In the rows, 128 means zero.
The rows of Y fall into several groups, which share some directions, and each row is roughly a mix of its group's hidden directions.
Y (142 x 10):
[[171  95 124 130 145 112 130 119 105 172]
 [114 105 114 154 129 170 116 140 176 118]
 [ 93 124 103 168  99 147 133 127 162 114]
 [111  85  86 107 126 105  98 132 137 139]
 [ 80 132 110 139  80 148 110 112 121 125]
 [153 110 118 162 103 168 123  92 129 110]
 [ 90 109 112  92 132 129 108 165 158 129]
 [144 110 127  98 149 130 128 108  84 170]
 [106 152 101 106 115 161 118 111 157  91]
 [154 126 171 132 139 109 125 152 107 173]
 [189 117 124 149 140 103 129 117 122 157]
 [ 88 115 105 161  98 144 119 109 128  94]
 [167 114 139 151 129 178 159 120 135 120]
 [105 102 105 134 104 145 143 159 176 124]
 [116 108 108 173 101 150 150  99 122 107]
 [ 91 118  86 136  98 149 129 133 159 108]
 [ 90 120  84  88 133 119 126 145 152 125]
 [124 130  99 161 109 171 123 118 162 103]
 [151 100 180 136 155 156 125 135 146 141]
 [150 117 112 132 103  98 139  91  85 145]
 [131 170 170 143 160 150 151 130 112 133]
 [ 83 159  91  99 120 107 123 117 131 111]
 [101 104 107 170 132 160 113 155 151 118]
 [ 83  80 115 126 117 148 141 119 108 107]
 [167  83 117 159 112 115 140 108 113 142]
 [102 181 133 137 116 161 138 144 156 118]
 [137 117 170  79 151 127 137 156 114 118]
 [138 168 167 126 148 136 137 104  87 117]
 [149  64 139 144 109 130 128 118 108 114]
 [ 96 114 111 139 129 110 122 172 164 157]
 [124 128  78 124 109 105 168 108 148 111]
 [128 155  92 141 121 117  95  84 103 120]
 [114 111 105 148 124 160 141 147 183 121]
 [ 77 105 117 107 121  93 129 158 135 119]
 [148 146 139 121 147 113 124 105  65 138]
 [102 147  92 143 104 145 131 147 176 120]
 [141 152 119  68 136 109 138 101 115 144]
 [114 118 160  98 141 129 138 173 168 129]
 [166 102 152 172 122 160 129 119 120 142]
 [112 129 126 126 162 130 109 183 156 150]
 [153 147 152  93 145  95 138 131 108 165]
 [ 92 148 116  71 125 116 127 124 117 101]
 [141 130  80 123 133 172 115 114 163 134]
 [ 89 159 142  82 148 127 108 145 131 114]
 [141 107 139 178 103 164 125 108 116 110]
 [111 168 128  75 156 116 116 123 112 124]
 [107 122 164 104 150 116 149 179 134 125]
 [110 121 157 156  80 134 128 110  96 108]
 [146 137  76 102 155 144 123 122 161 142]
 [116 140  77 122  94  86 141 135 132 123]
 [161  88 163 125 144 128 140 167 138 137]
 [169  95 128 154 115 108 149 104  98 138]
 [132 121 167  87 139 156 155 156 124 111]
 [114 183 107 156 113 147 126 117 130  98]
 [120 140 150  89 164 141  98 162 129 147]
 [138  73 138 172 115 134 133 147 138 142]
 [169  79 139 122 144 121 103 116 104 142]
 [161 168 143 125 143  91 133 120  93 145]
 [ 84 160 131 101 125 140 139 158 154 106]
 [118 112 142  78 152 115 143 155 163 139]
 [167  98 117 145 115  92 145 145 145 157]
 [118 120 137 153 138 155 144 177 170 128]
 [ 95 112  80 133  98 139 125 137 161 115]
 [125  59 146 109 140 141 123 140 122 137]
 [148 169 134 124 132  92 148 125  83 117]
 [102 173 128 125 130 146 109  92 112  95]
 [181 128 131 158 129 132 121  85 108 124]
 [151 104 159 181 106 150 137 121 116 130]
 [165 123  88 161 115 142 141 101 106 114]
 [105  91  82  99 117 127 130 143 156 120]
 [ 99 159 113 101 131 111 113  91  95 109]
 [138 150 182  98 149 105 148 147 128 126]
 [150 108  72 121 115 141 134  98 146 107]
 [149 143 108 131 127  86 169 123 132 167]
 [139 112 139 181 100 163 132 107 115 113]
 [ 74 121  81 125 109 111 122 128 143 123]
 [139 162 161 105 164  99 125 149 111 113]
 [174  88 155 137 142 111 132 121 110 154]
 [126 100 168  93 162 129 105 153 134 139]
 [ 91 115  92 133  93 143 145 137 157 103]
 [145 110 174 136 150 156 132 152 162 143]
 [ 96 135 125  70 138 106 140 131 154 117]
 [149  82 162 147 127 149 146 100 111 117]
 [173  91 163 155 129 147 141 141 129 134]
 [142 124 165 167 133 131 139 173 109 148]
 [ 78 141 106  90 126 127 115 156 146 116]
 [ 80 152 111 102 121 114 124 103 103 103]
 [115 184 147 150 138 150 125 160 137 112]
 [192 108 113 132 148 115 135 119 136 152]
 [ 73 142 145 142 118 155 123 148 126  95]
 [144 162 126 190 119 108 140 137 119 120]
 [152  97 122 174 116 166 127 106 114 136]
 [124  84 131  87 153 139 138 151 160 129]
 [121 180 121 133 142 112 134 141 178 117]
 [160  99 163 170 125 105 131 139 109 140]
 [111 145 163 105 130  90 150 131  87 139]
 [105 171  74 133 114 125 116 120 111 126]
 [114 186 151 119 128 108 112 120  95 117]
 [164 173 160 137 146 112 142 120 101 141]
 [172 105 113 175 112 139 127 113 151 126]
 [115  85  86 105 114 148 135 142 158 121]
 [ 85  83 149 106 121 130 131 143 100 113]
 [ 80 144 137 105 142 105 129 171 141 140]
 [ 98 132  72 128 123 156 130 119 158 113]
 [ 85  99 116 121  87 127 153 119 102 122]
 [116 141 100 165  92 151 146 106 146 102]
 [143  78 140 119 151 104 112 131  92 148]
 [167 140 167 151 152 140 122  99 103 138]
 [158 163 153 154 142 138 134  97  92 131]
 [147 149 191 122 161 135 124 126 135 128]
 [180 109 136 162 137 143 147 143 156 142]
 [135  82  99  91 141 108 149 118 151 117]
 [155 181 147 105 158 112 122 113 112 127]
 [100 166 116  91 113 153 133 101 130 102]
 [173 122 140  99 134 101 134 100 100 154]
 [158 116 168 136 122 112 140 110  80 147]
 [138  86 133 129 157  87 113 159 122 149]
 [127 105 168 141 113 144 119 107  80 106]
 [ 94 154  91 100 127 118 132 134 166 105]
 [119 131 104 155 120 187 124 132 156 110]
 [137 152  96  96 153 137 120 144 167 157]
 [156 104  98 158 104 111 132  90 110 140]
 [125 111  98 149 104 136 170 141 167 148]
 [100 118 152 140 136  81 147 159 102 140]
 [ 75 139 131 129 115 106 145 149 169 120]
 [153  88 142  96 133 146 125 130 119 174]
 [138 146 162  87 164 144 106 149 138 143]
 [160  90 156 174 118 141 123 122 112 140]
 [102 191 129 128 121 133 107 113 120 103]
 [164  93 166 143 133 132 150 163 141 132]
 [127 103 160 107 130  83 120 123  87 144]
 [147 114  80  94 143 141 124  96 127 152]
 [120 137 136 167 138 156 118 175 160 139]
 [173  98 135 146 141 166 119 139 129 159]
 [150 119 186 120 158 136 127 110 100 127]
 [101 121  82 149  93 147 127 107 138 103]
 [115 177 123  88 133 141 108 103 114 107]
 [128 140 136  71 151 100 103 104 121 120]
 [ 92 161  91  86 129 118 120 114 129 115]
 [ 79 140 158 141 111  98 111 134  98 131]
 [ 93 171 136 171 107 138 130 146 133 114]
 [191 122 110 129 155 144 127 118 147 142]]

Each list below has one row that fits no group; the rest each fit one group, if only roughly. Name that row.
- k526: [ 82  75 118 115 103 124 134 127 142 133]
- k504: [ 97 123  81 147  97 112 133 103 134 104]
- k676: [101 184 108 118 122 121 115 106 112 101]
- k492: [123 190 150 106 152 123 121 126 106 123]
- k245: [165 100 100 155 132 165 118 113 137 152]
- k540: [117 186 141  97 147 103 110 137 127 134]
- k459: [119  76  83 135 108 129 135 129 153 114]
- k50: [147 100 113 140 119 103 118  88  82 131]
- k127: [ 92 173 117 102 135 124 136 154 161 124]
- k671: [ 73 135 117 154  89 109 137 125 127 114]
- k111: [ 90 160  83 121 129 136 104 115 146 110]
  k111
- k310: [115 178 105 123 110 134 120  94 105 101]
- k497: [160 101 126 102 145 106 129 106  92 161]
- k941: [128  87 119 171 103 149 127 145 151 152]
- k874: [ 91 176 104 135 118 157 119 115 130 103]
- k573: [149 102 127 179 110 162 143 133 150 139]
- k100: [ 79 156 116  95 138 118 124 153 148 107]
- k721: [158  98 151 130 155 103 145 169 130 148]
- k383: [ 88 150 108 124 116 146 121 130 159  82]
- k166: [107 136  78  99 120 135 143  86 130 115]
- k252: [100 155 114 117 146 106 131 172 167 131]
- k455: [161 113 183 136 128 124 121 122  88 133]
- k465: [155  89 137 164 143 135 137 153 148 160]
- k525: [129 123 113 183 108 153 127 136 162 106]
- k564: [140  79 137 158 105 168 126 126 146 123]
  k564
- k297: [105  81 142 158 106 136 120 126  90 117]
- k711: [166  93 140 132 129  91 134 110  95 149]
- k336: [105 102 125 148 101 148 132  94  97  93]
- k412: [140 152  85 135 122 157 115  93 160 113]
- k856: [147 105 129 108 123 116 136  84  78 137]
- k717: [161 113 157 104 144  86 125 127 100 151]
- k610: [161  86 148 120 152 109 114 138 113 164]
- k922: [119 126 125 197 104 149 121 135 137 128]
- k339: [125 111 154 105 138  72 134 132  93 133]
- k442: [102 120  67 148 116 115 117 106 143 129]
- k637: [120 154  67  95 141 122 114 127 137 138]
  k637
